(in the rows, 128 means zero)
Turns, then the turns between two rows, first turn first; the first pair answered
turn bak:
[139  96  50 140  92 162 203 110 101  63 120  35 147 122 168 156]  ->  [169 120 139 170 102 138 133 161 168 147 115  94  35 116  28 202]
[145 150 119 119 102 162 137 112 174 119 140 137 146 143 140 156]  ->  [147 155 131 122 109 163 124 113 176 128 138 146 134 147 131 154]
[135 155 141 140 151 109  95 132 177 136 120 155 100 142 137 149]  ->  [118 153 111 128 154 125 113 112 151 105 123 131 146 151 196 133]
[117  99 154 166 160  95 116 117  64 112 127  89 144 121 160 118]  ->  [124  88 127 156 112  77 169 122 104 119 102  97 112  77 123 131]
turn neb:
[113 138 137 132 162 116  98 158 131 151 131 160  87 146 102 131]  ->  [108 112 135 138 163 119 100 149  71 136 145 129 119 137 126 115]
[ 92 126  97 127 161 137 121 111  61 112 130 137 190 166 190  77]  ->  [117 160  91  96 108 182 134 106 143 145 141 184 196 179 168 115]
[152 119 133 118  74 150 151 129 145 146 135 122 130 115 100 145]  ->  [146 126 138 132 113 107 140 145 158 138 114 131  88 107  85 145]
turn Pes:
[148 137 112 124  89 162 155 107 161 126 127 120 133 138 151 162]  ->  [147 102 160 160 117 136 124 118  96 128 136  89 106 117 130 151]
[123 148 146 137 155 102  77 163 134 186 121 173  82 118  43 144]  ->  [120 161 100 109 130 113 110 163 159 184 110 198  98 114  46 138]
[126 125  94  96  71 117 163 124 119  91 101 109 137 114 159 112]  ->  [146 140 158 132  93 127 115 111 144  92 118  86 119 139 188 152]
turn Gon:
[138 139 134 144 116 140 121 154 115 107 128 156 131 131 132 123]  ->  [137 140 136 142 111 142 127 145 119  99 129 152 136 133 132 128]
[162 135 125 122 116 139 146 104 159 106 110 131 112 140 130 131]  ->  [153 143 125 122 137 125 128 121 152 115  99 150  92 141 109 122]
[146 118 141 133  63 156 137 119 151 144 147 127 124 122  98 153]  ->  [145 130 155 141  92 142 112 132 161 151 141 140 101 132  87 153]
[119 180 111 112 143 133 120 107 152  89 119 136 128 183 163  88]  ->  [112 181 105 111 146 132 119 113 142  90 115 144 127 181 153  75]
Pairs:
Each pair is two turns apart.
[125 104 109 146 119  99 119 159  84 132 125 145 121 108  67 106]  ->  [138 116 104 124  81 139 134 146 110 149 143 159 144 117  67 122] -> neb neb
[144  69 148 124  49 154 166 123  71 150 162  86 147  74  87 152]  ->  [135  74 160 132  86 171 128 115  36 137 179  77 177 114 122 140] -> bak bak
[118 156  97 115 132  94 108 135 147 106 110 149 115 154 104 144]  ->  [108 140  99 117 133  84 106 139 121 109 112 149 113 144  91 131] -> Pes Pes
[154 101 140 135  91 139 163 140 127 141 141 107  93 101 101 126]  ->  [143 114 164 142 136 153 106 144  82 147 166 114 117 139 112 108] -> bak Gon
[111 118  91 102 139 123 116 126  96 144 141 157 160 141  89  79]  ->  [119 149 127 124 177 110  78 122 162 133 135 153 130 177 127 117] -> Pes neb
[115 151 107 108 132 132 100 142 128 147 112 170 138 148 109 106]  ->  [145 138 161 138 130 153  89 117 123 138 147 113 145 153 152 137] -> Gon Pes
[ 86 137 116 128 221 113  63 152  61 138 112 140 144 173 128 114]  ->  [ 93 117  27  77 101 142 198 121 110 115  94 130 173 107 141 124] -> bak neb
[148 100  88  97 106 123 169 115 112 128 124 163 130 119 156  87]  ->  [155  78 144 137 133 104 134 121  72 134 139 136 109 115 142  90] -> Pes Pes
[111 164 150  97 197 116 123 149 103 147 133 147 125 157 115 105]  ->  [124 165 155 106 183 132 148 121 144 119 137 114 134 165 180 142] -> bak Pes
[101 121  92 127 131  77 148 156 134 133  86 154  68 114  94  90]  ->  [116 101  79 101  62 158 171 117  95 137 135 133 155 118 129  87] -> neb neb
[114 140 113 133 119 123 114 134 195 113 116 135 120 112  96 145]  ->  [ 96 121 117 140 157 119  82 143 103 109 127 123 141 116  97  99] -> bak Pes
[172 137 116 141  90 108 192  86 176 169 113  90  92 123 100 141]  ->  [151 105 118 161 120  89 192  89  97 139 118  50 103 111 126 110] -> neb neb
[143 104 124 108 116 123 151 112 134  91 116 113 152 108 137 159]  ->  [153 110 144 116 116 128 137 112 150 101 123 115 141 116 131 174] -> Pes neb
[114 166  97 111 140 113 135 130 181 127 106 162 120 138 139 133]  ->  [124 117 155 154 154 129  99 121  79 120 150  99 136 131 155 126] -> Pes neb
[154 133 147 127  72 151 118 132 130 151 142 125 117 102  92 145]  ->  [142 145 119 117  87 120 132 147 147 142 110 146 100  98  84 128] -> neb Pes
[ 98 118  72 136 149  74 152 118 117 110 111 145 130 107 161 127]  ->  [111 142 100 139 147  74 125 131 167 139 111 176  93 120 123 151] -> bak Pes
[115 163  63 111 126 127 115 148 131  93  98 183 123 135  97 110]  ->  [113 164  60 112 134 130 108 141 116  86 102 177 141 144 115 104] -> bak bak
[149 154 146 131 135 135  90 119 173 157 165 107 124 159 139 142]  ->  [130 130 100 128 136 117 139 109 146 109 144  76 136 136 181 119] -> neb bak
[140 103 132 119 145 147  72 156  80 180 168 125 151 161  97 111]  ->  [148  87 106 110  95 126 132 160 124 187 141 136 115 109  53 125] -> bak bak
[159 111 178 156  96 158 126 111  95 137 167  94 139 111 131 140]  ->  [161 135 180 169 130 108 111 137 151 148 129 125  78 112  99 152] -> neb neb
[114 120  78 124  98 120 202 129 140  75 121 128 127  80 152  93]  ->  [117 106 166 175 162 104 104 156  66 109 144 122  93 101 101  84] -> bak neb
[133 120 160 162 151 104 112 140 124 127 122 100  77 101 132 149]  ->  [130 108 134 152 132  98 151 132 126 109 116  96  88  81 148 145] -> bak bak
[159  82 116 137  45 170 208  92 138 116 162  91 172  98 171 137]  ->  [153  58 131 149  59 153 200 100  93 112 167  75 161  83 147 122] -> Pes Pes
[142 140 168 138  99 132 127 149 161 157  95 144  96 124 126 154]  ->  [136 140 139 121  85 133 146 153 159 161  87 160 108 118 120 140] -> Pes Pes
[141 109 135 140 115 152  85 136  97 131 127 111 125  91  58 166]  ->  [135  99  97 127  93 149 128 124  93 103 118  87 146  73  85 155] -> bak bak
[141 125 102 116 139 141 137 116 128  97 122 129 132 125 163 137]  ->  [152 136 122 117 138 136 122 126 158 116 118 150 107 121 129 151] -> neb bak
[137 137 169 156 189 115  87 134  99 123 147 121 131 121 143 144]  ->  [117 144  82  92 127 132 154 135  99 133 129 169 172  97 123 105] -> Pes neb
[119 130 101 134 154 108 130 141 153 107 112 142 119 143 118 122]  ->  [116 128 100 129 158 111 135 140 147 107 113 139 133 143 127 120] -> bak bak
[112 149  87  95 151 124 154 153 106 128  83 136 139 161 209 134]  ->  [111 131 124 123 184 111 117 166  67 135  93 124 122 163 186 128] -> Pes Gon
[130 142 122 146 125 141 129 125 155 126  94 160 112 146 117 143]  ->  [120 108 118 149 118 137 135 131  90 125 102 141 121 125  95 114] -> Pes Gon
[109 151 140 131 155 143  85 144 130 131 140 133 100 170 137 110]  ->  [ 93 127  92 110 130 129 140 150 106 120 124 136 113 131 125  81] -> Pes bak
[157  92 158 137  88 167 133 135  71 153 154 118 122 116  85 136]  ->  [168 149 149 122  86 180 137 123 178 147 145 144 114 145 124 175] -> Pes Gon
[138  98 121 119  71 143 153  99  97 140 150  92 139  96 103 101]  ->  [140  92 131 131  83 124 158 104 108 134 138  86 114  83  98 112] -> Gon Pes
[133 142 116 112  83 140 166 120 200 150 114 148 117 114 124 141]  ->  [119 150 170 146 182 116  70 141 142 148 121 140 112 164 133 119] -> bak neb
[131 147 121 148 120 116 133 105  89 107 116 122 111 116 200 156]  ->  [139 169 125 135 102 124 135 104 137 126 109 151  99 122 182 172] -> neb neb
[ 93 172 115 150 172  88 112 143 181  98  92 154 123 119 175 136]  ->  [ 96 177 131 154 183 104  85 141 174 101 102 150 132 140 182 136] -> Gon Pes
[170 113 168 141  83 200 137  89 161 134 161  92 167 133 173 184]  ->  [123 124 118 130 155 169 134  95 127  85 136  89 189 157 234 138] -> Gon bak
